128 stands for zero in the data rows.
Some points, one per row:
[130 147 228 245 172  64 155 165 105  87 101 142]
[108 116  36  98  62 165 125  74 147 148 126 155]
[ 98 102 107   2 108 110  75 138 122 142 112 102]
[117 140  37 147  86 126 119 158 133 137  86 167]
[132 113  90 137  95 185 147  54 142 134 153 138]
[180 150 160 195 169 162 165 130 134 135 175 123]
[108 133  62  98 101 114  97 173 126 140  94 137]
[ 83 117  27 100  54 125 102 118 129 143  77 169]
[150 132 145 122 153 147 126 141 133 137 159  98]
[ 94 125  11 140  44 148 124  90 146 137  93 177]
[116 118 154 131 125 106 127 114 118 119 121 131]
[143 110 241  50 200 106 106 153 106 121 162  54]
[128 140  57 194  84 157 158  95 146 132 120 178]
[100 105  58  35  81 151  94 106 134 153 119 126]
[118 133 167 191 130 102 144 119 121 108 117 142]
[163 141 173 227 147 145 175  93 138 111 163 143]
[103 117  82  68  96 116  97 138 129 138  97 137]
[101 136 134 252  85  94 166  82 125 100  88 200]
[144 111  91  19 126 167  96 126 141 155 163  89]
[139 113 156 130 131 166 149  62 137 129 165 117]
[175 123 176 128 182 167 140 128 120 132 181  87]
[ 79 106 110  69  89 107 100 104 118 132  93 137]
[146 138 169 203 145 123 158 117 125 113 141 141]
[116 111 151  70 130 125 114 107 122 132 137 112]
[ 55 104  62  81  50  96  97  98 117 128  59 167]
[ 86 103  47   2  80 131  66 140 129 153  93 114]
[190 154 242 188 226 139 161 164 123 121 193  80]
[162 139 169 190 157 139 164 114 132 115 162 126]
[144 141 158 164 151 116 141 146 126 120 135 130]
[ 99 106 167  93 123 108 109 106 107 129 119 118]
[109 137 112 164 107 107 139 123 122 125 103 161]
[ 74 108  45 131  41 132 118  72 133 128  76 181]
[125 137 123 177 122 107 133 149 122 120 103 152]
[125 110 162  55 152 130  98 140 119 136 137  84]
[185 131 255 106 255 104 133 177 105 108 201  32]
[108 114  60   0 112 127  57 185 126 160 110  88]
[124 122 135  62 142 112  99 162 122 137 123 101]
[167 129 105  85 149 185 121 136 147 153 176  92]
[127 142  84 180  99 131 147 118 141 125 113 169]
[149 110 115   0 170 156  52 195 127 179 170  35]
[140 147 161 253 131 114 177 109 133 101 121 171]
[154 129 155  64 174 136 113 164 127 140 159  81]
[ 89 114  94 113  81 123 115  92 129 129 106 145]
[138 128 142 202 125 148 160  89 129 112 140 142]
[123 128 178 148 146 103 139 123 118 110 120 131]
Here are 16 more points, each followed by its number:
[ 99 112 235 154 150  75 134 103 106  90 113 117] 0
[101 108   0  87  41 179 112  77 137 157 107 164] 1
[147 135 122 134 140 151 138 128 138 131 149 120] 2
[ 87 138   0  41  34 117  68 191 140 174  57 177] 3
[100 112  97  76  98 123 108 111 126 130 103 135] 4
[129  99 111  19 120 159  99 101 135 145 160  87] 5
[102 145  68 218  77  98 137 143 124 120  66 199] 6
[100 116 153  90 128  99 108 132 113 125 108 118] 7
[174 139 111 121 154 178 142 135 151 140 172 105] 8
[168 144 209 185 191 131 146 157 123 121 165  98] 9
[ 88 115 169 125 115  90 128  96 115 111 105 139] 10
[126 134  11 142  63 170 133 103 153 151 117 175] 11
[ 98 112 173  55 137  88 100 131 112 124 110 108] 12
[ 88 115  98 104  86 111 120  98 126 123  92 154] 13
[ 97 109 157  76 124 113 111 104 119 127 121 112] 14
[122 138  56 176  86 140 133 126 135 134 107 166] 15
Which of these numbered points is nearest to each point below, ignoring the 2 directions in which the first points spread most? Its number follows each.
[110 105 199  89 144 122 127  81 121 116 147  95] > 14
[156 150 133  75 178 102  90 244 115 153 135  88] > 3
[151 125  66  60 122 186 119 121 152 158 163 107] > 8
[143 137  85  90 134 141 115 168 132 146 132 120] > 15
[169 154 116 143 162 141 132 187 138 140 145 116] > 15
[115 117  96   0 137 114  60 201 116 155 108  86] > 6
[210 177 220 199 242 128 164 218 124 124 185  89] > 3
[ 76 101  92   6  92 116  80 117 123 145  98 113] > 13
[109 131  41 133  68 146 133  97 145 141 108 172] > 2
[128 110 145 143 113 155 149  55 138 119 148 135] > 5
[ 81 107  37  57  58 136  93 102 136 144  90 149] > 4
[187 122 255  93 253 144 154 119 124 109 223  29] > 5
[132 139 154 216 125 124 171  89 132 108 135 159] > 4
[131 108 253  63 194 100 112 136 107 110 157  56] > 10
[ 73  97  63   0  74 115  72 120 121 147  83 129] > 13
[148 152 162 236 145 119 171 124 127 111 137 154] > 9
[123 145 185 255 124 101 199  75 122  84 110 190] > 13
[163 121 239 112 201 157 161  86 132 115 200  72] > 5
[108 137   1 182  46 161 141  93 149 144  97 195] > 11
[104 139  84 149  96  97 125 150 126 125  79 168] > 6
[135 113 239  86 185  99 118 135 110 114 150  79] > 10
[116 102 112  10 118 157 104  90 136 147 154  91] > 5
[121 116 216 191 143 120 162  64 122  95 143 126] > 14
[ 90 148  60 188  76  84 127 158 124 121  60 190] > 6
[149 148  12 208  72 195 168  86 167 142 136 185] > 8
[119 103 207  70 158 120 114 104 117 115 150  80] > 14
[147 151  36 255  72 179 193  65 162 123 134 203] > 8
[129 156  73 186 107 113 132 173 126 142 104 168] > 3
[117 121 124 112 116 134 133  98 133 129 129 136] > 4
[ 77 101 126  26 103  85  86 125 113 124  89 117] > 12
[139 124 221 141 176 107 136 131 117 105 141 100] > 13
[120 114 193 116 148 109 129 108 114 115 137 108] > 14
[128 130  30 109  81 164 121 117 148 153 123 153] > 11
[122 111 131 138 111 155 146  64 138 120 140 135] > 5
[150 130 188 197 151 152 175  71 135 115 165 134] > 5
[112 123 168 136 133  93 123 131 116 116 109 130] > 7
[127 142   0 183  57 162 145 111 146 144 103 196] > 11
[ 91  95 218  50 154  80  89 131  95 112 114  78] > 0
[124 137  45 190  73 165 144  93 147 142 122 174] > 11
[101 114 255 205 158  72 163  74  99  78 113 137] > 0
[143 121 156 149 136 147 149  87 133 119 159 122] > 5
[122 100 140  84 117 170 124  58 141 133 161 102] > 5
[ 69 111 186 134 111  58 124 101  98 101  79 150] > 0
[165 141 104 161 131 185 163  93 161 135 178 128] > 8
[157 144 169 139 182 110 127 194 118 122 137 100] > 6
[116 114 177  55 157  98  91 163 114 128 127  80] > 7
[210 166 164 237 191 164 185 152 144 123 190 123] > 11
[ 69  97 107  15  94  88  74 132 107 131  81 118] > 12
[173 141 124 189 144 181 171  98 150 129 170 137] > 8
[131 118 255  95 203  81 112 164 102 102 140  67] > 12
[141 147  24 232  65 183 181  65 166 132 131 202] > 8
[ 94  96 166   0 142 110  74 132 110 141 127  73] > 10
[ 63  96  90 141  43 130 140  15 133 112  85 183] > 14
[133 124 152 122 144 129 126 129 125 122 135 112] > 4
[156 137  69 172 107 186 152 100 151 141 154 147] > 8
[149 129 255 174 187 106 157 108 120 102 169 101] > 14
[107 122 162 140 126 102 138 107 117 111 116 136] > 13
[ 77 114  81 166  53 125 141  50 130 123  88 190] > 14
[113 118 255 231 160  82 165  81 100  78 124 130] > 0
[134 127 140  98 143 125 114 149 127 133 137 105] > 9
[150 119 189 118 172 136 129 134 118 118 156  86] > 4
[ 79 117 103 159  67 110 140  62 126 117  91 179] > 14
[116 138   0 186   6 206 153  55 176 156 113 215] > 8
[121 112 182  30 170 101  82 176 110 131 128  67] > 7
[ 59  89 145   0 120  61  42 166  94 140  80  82] > 0
[ 97 107 135  45 125 105  86 146 113 131 101 103] > 7
[ 85 111 205 176 119  84 149  70 107  93  99 149] > 0
[160 134 145 109 163 156 129 141 130 145 168  99] > 2
[184 125 166  73 189 176 127 140 137 142 196  66] > 1
[135 134 133  52 165 102  87 217 116 140 119  86] > 6
[ 61  72 125   0 103  97  35 131 106 143  95  69] > 0
[136 138  61 191  88 171 158  84 149 133 135 169] > 8
[106 142  13 185  57 133 126 136 137 138  79 191] > 15
[101 119  87 193  69 149 152  53 137 118 109 178] > 5
[105 114   9  51  60 158  97 112 146 156 107 147] > 2
[167 115 249  54 218 152 137 112 127 123 205  43] > 5
[111 113 170  66 139 105 110 120 120 126 134 101] > 14
[106 103 138   0 138 123  72 151 115 149 133  72] > 13
[ 86  89  96   0  92 133  78 102 121 143 115 101] > 14
[150 131 117 171 124 175 166  78 143 127 159 140] > 1
[114 132  79  46 125 107  81 200 123 149 103 111] > 6
[147 117  92  61 126 179 121 107 149 147 159 103] > 1
[168 159 107 183 151 145 146 174 139 135 142 137] > 15
[129 119 189 175 142 131 154  83 125 104 142 124] > 14
[142 127 138  61 156 129  97 172 127 147 145  87] > 9
[149 130 141 177 133 159 156  94 132 130 157 136] > 1
[126 139 107  91 135 103 100 190 123 140 106 123] > 6
[150 157 218 216 188  80 157 176 108 104 131 127] > 6
[131 155  75 182 111 137 149 141 139 135 115 168] > 15
[176 157 255 184 248  71 139 233  99 100 145  79] > 6
[115 122  66 114  89 153 124 103 138 141 116 150] > 2
[130 143   0 160  66 175 136 119 155 152 114 178] > 11
[ 75 118   0 114  20 132 105  99 134 149  59 202] > 9
